(in the rows, 128 means zero)
The rows of A fall into several groups, and each row is roughly a mix of its group's hidden directions.
A (75 x 10):
[[132  78 103 132 155  78 157  99 115 156]
 [145 119 147  95 190 131 119 152  77 120]
 [161 153 200 138 106 139 137 119 160 113]
 [175 132  78 102 123 122  88 113 112 166]
 [ 98  66 103 122 157 148 144 119 171 143]
 [178 156 163 120 114 160 145  95  99 159]
 [130 155 134 138 129 173  95 162 174  86]
 [108 103 156 108 167  97  77 168 138 134]
 [ 85 125 169  96  90 120 156  98 111 161]
 [130 165 156 141 122 136 131  98 198 157]
 [164 162  96 133  58 105 114 130 131 126]
 [103  93 140 120 138  80 119 156 185 152]
 [122 130 149  90 188 173 127 139  94 114]
 [136 109 166 120  60 118  94 151 155 134]
 [120 123  96  95 176 187 140 107 117 112]
 [154 134 111 142 146 195  92 146 165 130]
 [128  73  83 135 159 155 157  94 136 144]
 [113 151 125 115 111 205 136 112  95 107]
 [140 140 113 163 112  85 159 126 175  82]
 [182 152 158 124  84 107 110 112 126 168]
 [188  99  91 120 127 105 121 132  79 115]
 [129 132 109 151 145 166 127 131 161  55]
 [143 112  91 137 119 182 151 104 153 176]
 [ 83 149 145 107 106 179 140 122 105  83]
 [131  98 109 137 172 161  97 150 183 113]
 [ 75 138 172 156 114 126 181 120 129 145]
 [ 86 106 134 136 106 185 141 103 172 114]
 [107 128 129 142  61 133 117 141 177  94]
 [133 111  78 177 132  75 152 109 134 122]
 [101 111 110 157 168 151 158 158 102  82]
 [114 118  90 186 132  84 123 172 121 127]
 [ 91 116 136  94 115 159 150 100  73 157]
 [ 60 115 164 146 110 103 161 142 142 115]
 [159 148 169 115 136 159 118 111 188 101]
 [146 119 131 150 118  48 113 164 129 120]
 [126 141 182 116  74  95 126 107 147 162]
 [113 119 153 151 102  76 109 161 174 103]
 [ 57 109 117  97 106  96 130 117 143 154]
 [102 102 180 140 130  84 110 170 155 120]
 [127 174 152 115  96 134 135 113  59 117]
 [174  77 129 120 115  93 103 158  97 108]
 [167 119 113 165 111  92 114 167  77 127]
 [129 165 144 113  78 142 145 112  83 172]
 [122 178 164 108 101 168  91 154 107 131]
 [120 154 146 158 114 137 173 105  94 184]
 [113 197 155  94 124 145 107 164 129 114]
 [185 133 123 167 145 127 105 165 141  85]
 [160 184  93 119  92 143 132  98 116 160]
 [100  65 100 123 165 151 145 115 163 127]
 [106 158 128 125  73 177 129 104 168 136]
 [116  85 141 163 168  68 139 132 134 144]
 [127 137 149 100  70 188 110 123 149 127]
 [170 168 100  93 103 168 121 113  93 134]
 [165 134  88 136 113 111 111 122  80 181]
 [130 148 115 181 171 149 137 143 179 108]
 [ 74 115 149 108 140 114 138 130 115  61]
 [106 119 126 105 104 156 163  89  76 163]
 [ 77 134 165 126 173 129 126 164 146  90]
 [ 82 111 160 102 138 138 135 132 174  77]
 [168 130  99 168 123 101 140 131 192 132]
 [144 142 118 192 148 143 162 147  81 135]
 [113 165 161  95  89 183 110 132 147 137]
 [120 129  93 131 197 131 152 128  98  89]
 [ 62 108 101  98 117  95 117 120 155 150]
 [111 122 120 146 101  90 172 125 189 106]
 [144 148  64 134 120 162 155  82 116 124]
 [143  59 130 160 123  75 123 136 133 128]
 [170 183 101 106 109 138 126 108  95 160]
 [136 140 120  86 151 199 131 117  95 113]
 [174 154 141 153 166 180 138 126 147  99]
 [122 153 118 155 103  67 118 164 152  94]
 [133  66  88 138 178 128 139 111 152 133]
 [ 95 162 156 104  69 142 156 116 103 143]
 [184 161 141 136 136 146 104 113 186 129]
 [164 182 147 133  94 107 118 127  82 153]]
One row of each group comes first, with its name. Which group is each row after those in?
[155 109  90 155 116  97 178  93 143 155] : <80>
[104 110 158 111  89 108 153 127  63 142] : <45>
[137 109  97 168 131  57 133 143 129 102] : <68>

[130 136 112 121 206 121 141 138  84 108] : <68>
[147 112 145  99  74 183 113 108 132 154] : <68>
[112 160 130 134  72 165 157 129 175 118] : <80>
[112 153 175 113 104  70 106 163 133 136] : <80>
[112  91 130 128  76 162 117 137 163  81] : <68>
[179 129  82 174 140 132 142 114 160 103] : <80>
[ 91 104 127 108 120 182 128 139 179 161] : <80>
[102 134 138 132 141 143 112 153 166  54] : <80>
[138 112 123 149 141  78 119 154 198 123] : <80>
